Each named turn below is shown by a few rows before and after it. Which turns, in which order, take the first row of each later pair to the second? The first pair is answered.
P (before |-> after):
[ -1  -8   5   3 -11  -1   5   6 -11   4  10  -8  -2   6  -4] |-> [-8  1  3 -3 -8 -9 -4  6 -2  7  7 -8  0 16 -5]
[ -8  -4  -4 -17  -1  -6   6   1  -4   6  -8   5 -13  12 -12] |-> [ -3  -3  -5 -13   6  -5   1   0  -4  11 -15   7 -14   5  -8]
[ -4   4   8 -12  14   6 -10   3  -1  -4   2   1 -14   7 -15] |-> [  2   2   9  -9  14  12 -13   6  -3  -4   2   3 -13   2 -13]
M (before |-> after):
[ 5  2 -7  4  1  1  5 -3  1  6 -3 -2 10 -3  6] |-> [-3  8 -4 -5  8  0 -6  0  6  3 -2  0  3  6 -3]
[  2  -2   3  18   5  11  -4  -2   2  -1  -2  11  -5 -11   8] |-> [-8  5 -5 15 -1 -5 -5 -4 10  4 -4  5  5  1 15]
[-13  -2   9  -6  -5   5   0   2   2 -13   9  -4 -10  12 -12] |-> [  3 -12   5   8 -11  11  15  -2  -9  -9   9  -4  -3  -4   0]
[ -3   0   5  -4   6  -3  -8   1   6   2  -2   1  -4   4 -10] |-> [ 9 -7  3  5  2  2  3  0 -4  2 -1 -1  0 -8  0]
C (before |-> after):
[ 3  4  4 -5  2  7 -6  0  5  4  4  3 13 10  5] |-> [ 3  4  6 -6  3 10 -7  0  6  2  4  5 12  7  5]
[-12   7  -4  -5   1 -10  -9  -3  10   1   0  -1   3   8  -2] |-> [-9  8 -4 -6  6 -9 -9 -2  9  4 -5  1  3  7 -1]
[-11   5   6  -7   1  -3  -9  -1   1  -8   1   0  -1   9 -15] |-> [-13   6   2  -7  -2  -9  -6  -2   3  -7  -1  -2   3  13 -10]
Q (before |-> after):
[  5  -5   8  -1   7  16 -10   3  -1  -4   4   6  -9  -7  -9] |-> [-12  -5   5   0 -10   1  -1   5   6 -10  11  -3  -1  11  -6]
[-10   1  -3  -3  -5  -9  -2  -1   4  -4   1  -4   1  11   2] |-> [  0   5  -5  -5   6  -5 -10   1   1   3 -10   1   3   0   3]
[ -3   3   6 -11   4  10   3   9   5  -6   2  -1  -4  23  -5] |-> [ -6  11  -1 -11   9   1  -1   8  10   1  -6  -1   2  21   3]
E (before |-> after):
[ 9  9 -1  0 -7 -4 15 -8 13 -3  0 -9  6  4 11] |-> [ 10   3   2   2  -9  -2  17  -7   9  -9   2 -11   4   3   7]
[-13  -8  -6  -5  -9  -3   1  -1   2  -3   3 -14  12  11   6] |-> [-12 -10  -6  -4  -9   2   2   1  -3  -7   4 -14   8  12   2]
[ 17   0   5   0   7   8  -2   1  -4   4  -1   4  -2 -15   3] |-> [ 15   0   5  -1  10   7  -1   1  -3   4  -3   5  -3 -17   2]
[-10  -4  -7   5 -20 -20  22  -3   2  -1   6 -10  11  10  11] |-> [-10 -10  -2   7 -21 -13  23   0  -3  -8  13  -9   4   9   5]
Pairs:
(two turns a pair)
[-12  -1   5  -6  -3   1   2   2   2  -8   9  -5  -3  16 -11] |-> [  9  10  -4  -3  10   0  -9  -3   0  11 -11   4   6  -8   5]  Q, P
[ -1 -11   7  -8  -5   9   1   6   2  -4   7  -3  -9   6 -11] |-> [  7 -11   7  -7   4  14  -1   7  -1   0   5   2 -11  -4 -11]  Q, M
[-13   6   3 -14   8   3 -18  -4   2  10  -2   4   1  21  -6] |-> [ -5   0  -7  -2  -6 -10   1  -9  -3  14  -4  -3  19  14  17]  M, M
[ -2  -2  -5   7 -15 -10  13  -7  -6   9  -3  -1  12  10  11] |-> [ -1 -10   6   7 -15   4  15  -6 -13  -1   8  -2  -1  12  -1]  E, E
[  5  -2  -2   8   8   7  -6  -3  -7   4  -1   4   8 -18   3] |-> [ -5   6   0  -1  14   5 -17   0   1   1  -2   7   2  -9  -8]  M, M
[ -1 -13   6  -9   5   8  -1   3   3  -8  -1  10  -8   7 -15] |-> [-10 -12  -2  -4 -10 -10   9  -1   9  -8   0   3   5  15  -4]  C, C
[ 11  -1  -9  13   2  -2  12  -9  -1  12   0  -5  16 -10   7] |-> [  1  10   1  -2  20   6 -12  -1   9   9  -1   5   0   0 -16]  M, Q
[ -7  -3   3  -1  -4   4  -1  -1   2 -12   7  -1 -11   6 -11] |-> [ -3  -2  -9   6 -12 -11   7  -6   1  -2   1  -3   5  -2  11]  M, Q
[ -8  16  -8  -9   9 -11 -14   0   8   8 -13   6  -3   5   4] |-> [  5  12 -10  -1   9  -9  -6  -3   1  14 -15   7   3  -8  14]  P, M
[ 14   7 -15   6  -7 -13   5  -8  -2  14 -14  -3  18 -11  22] |-> [ -9  15 -14  -6  -9 -26  -3  -5  11   9  -8  -5  16  13  13]  Q, M
[ -6   4  12 -11   2  -3  -2   3   4 -12  -7  -7  -3   9 -15] |-> [ -4   1   3  -4 -11 -16  10  -2   1  -8  -7 -11  12   7   2]  M, M
[ -5 -18 -10   2   0  -1  16  -3  -4  -6  -2   2   5  -5   9] |-> [-16 -11  -4  -8  13   5   3   5   2 -12   1   3  -8   6  -6]  P, M
[ 7  7 -3  8 -1 -1  2 -4  1 10 -6 -4  4 -8 11] |-> [ -5   9  -4   2  -6 -10   1  -3   7   3  -2  -8   5   7   7]  Q, M
[ -1  -5  -3   7 -16 -11  13  -2  -3   0   1  -7  11   0  15] |-> [ -9   3   8 -13   8   6 -14   7   5  -5   2   4 -11   7 -14]  P, M
[  3   9 -11   5   3 -12  -9  -4   0   8 -13   1   2  -7  13] |-> [ -8  10  -9  -2   3 -14 -15   0   6   3  -7  -1  -1   7   5]  P, M
[ -6  -1  -5   4 -10 -13  10  -3   2  -3   5  -6   9   7   9] |-> [-11   8  -5  -2  -7 -17   1  -2   7  -2   1  -3   8  13   6]  E, P
[-10  10  -5  -6 -12 -15  11  -8   6  -2   2  -8   3   3   7] |-> [ -6   1   2  -2 -16  -6  17  -6   0 -12   8 -11   2   3   0]  E, E
[-10  -6   5 -10 -16  -8   2  -1   8  -5  13 -12  -3  13 -10] |-> [  7   5   2 -14  11   3 -20  -2  10   8  -7   1  -7  -5 -11]  P, Q
[ 20   1  -1  10   4  -3   4  -4  -6  18  -9   3  16 -20  16] |-> [ -6  18   3 -12  19  -7 -24   1  12  13 -12   9   4  -1  -4]  M, C
[-13  -6  -7   8 -17 -14  20  -1   1  -6   8 -16   7   9  12] |-> [ 18  -7   2  10  10  19   5   1 -13   0  -1   0  -6 -24   3]  Q, Q
[-30  -3   1   0  -7 -13  11  -6   3 -18   8  -7   2  14 -15] |-> [  6   2   3  -2  27  14 -11  -3  -8  -1 -10  11  -7 -23 -15]  Q, Q
[-3  4  4  7 -8 -4  2 -7 -4 -5 -1 -9 16 10  3] |-> [  7   0  11  13  -6   9   3  -5 -11  -7  -1  -4  10   0  -2]  M, M
[-14   5   2 -12  -5  -7   0   5   3  -1   4   0  -3  14  -7] |-> [  0  -9   7   0 -10   5  17   4 -11  -3   8  -3  -5   1  -6]  M, C
[ 17 -10   5  11 -12   5  29  -6 -10   4  12  -4   9 -20  11] |-> [-24  13   9 -19  -3 -13  -4   0  19  -2  12  -2  -1  19 -11]  Q, M
[ 12   9 -17   0   2  -1 -11  -5   3   2  -4   1   4 -10  13] |-> [  1   3 -20   3  -9  -7  -1  -7   4  -2   3  -7   7   0  14]  Q, M
[  1  11   0  -9   3   2 -14  -1   1  10  -7  13  -7  -6   3] |-> [-16   5   5  -9 -15  -6   0   1   3  -2   8   3  -7  12  -1]  Q, Q
[-12 -15   1   4 -10  -8  15   1  -1   2   3 -15   8   2   3] |-> [-16   2  -3 -11   4 -14  -9   3   9   9  -9  -8   6   7  -1]  M, Q
[  1  10   2  -5  16   9 -17  14  -7   7   3  -1 -14 -17   2] |-> [  7  -3   3   9   0  10   6  11 -17   2  10  -9 -10 -23  10]  M, Q
[ 10   1 -11   8  -9  -8  -2   6  -3   5  -6   5   6  -4  18] |-> [ 12 -11   2   9  -9  10   1  11 -12  -8   8   6  -8  -3   0]  C, Q
[ -3   0  -5  -6  -5 -14   2  -5   6  -1   1  -3  13   4  16] |-> [  8 -10  10  -6   0  12   6  -1  -7 -11  10   0  -4  -7   0]  Q, Q
[ 25  14 -12  -5  11   5 -16   5   8   6 -22   1  -9 -10   1] |-> [  5   9 -21  -1 -16 -20   2  -2  16   3 -16 -13   7   9  14]  P, M
[11 -7 -4  3 -5  0 11 -2 -9 -2  1 -2  8 -6 15] |-> [ -4   0  -8  -6  -8 -15   4  -1   4  -2   4  -5  11   8  15]  P, P
[ 10   3 -12   5  -2  18   2   7   3   2   2   7  -1 -12   2] |-> [ -3  11 -11  -5   0  15  -8  10  11  -2   3   9  -6  -1  -5]  M, M
[ -8  -1   0  -2  -9 -20   4   0   1   2   9  -4   4  14  -1] |-> [ 20  -2   2   4   5  -4   1  -1  -9  14   0   5   3 -13   5]  Q, P
[-14   2  -1  -6  -5   0   5   2   5  -4   6  -4   4   9 -10] |-> [  6   3  -5  -3   8   5  -3  -1   2   9  -8   4   7 -13   0]  Q, P
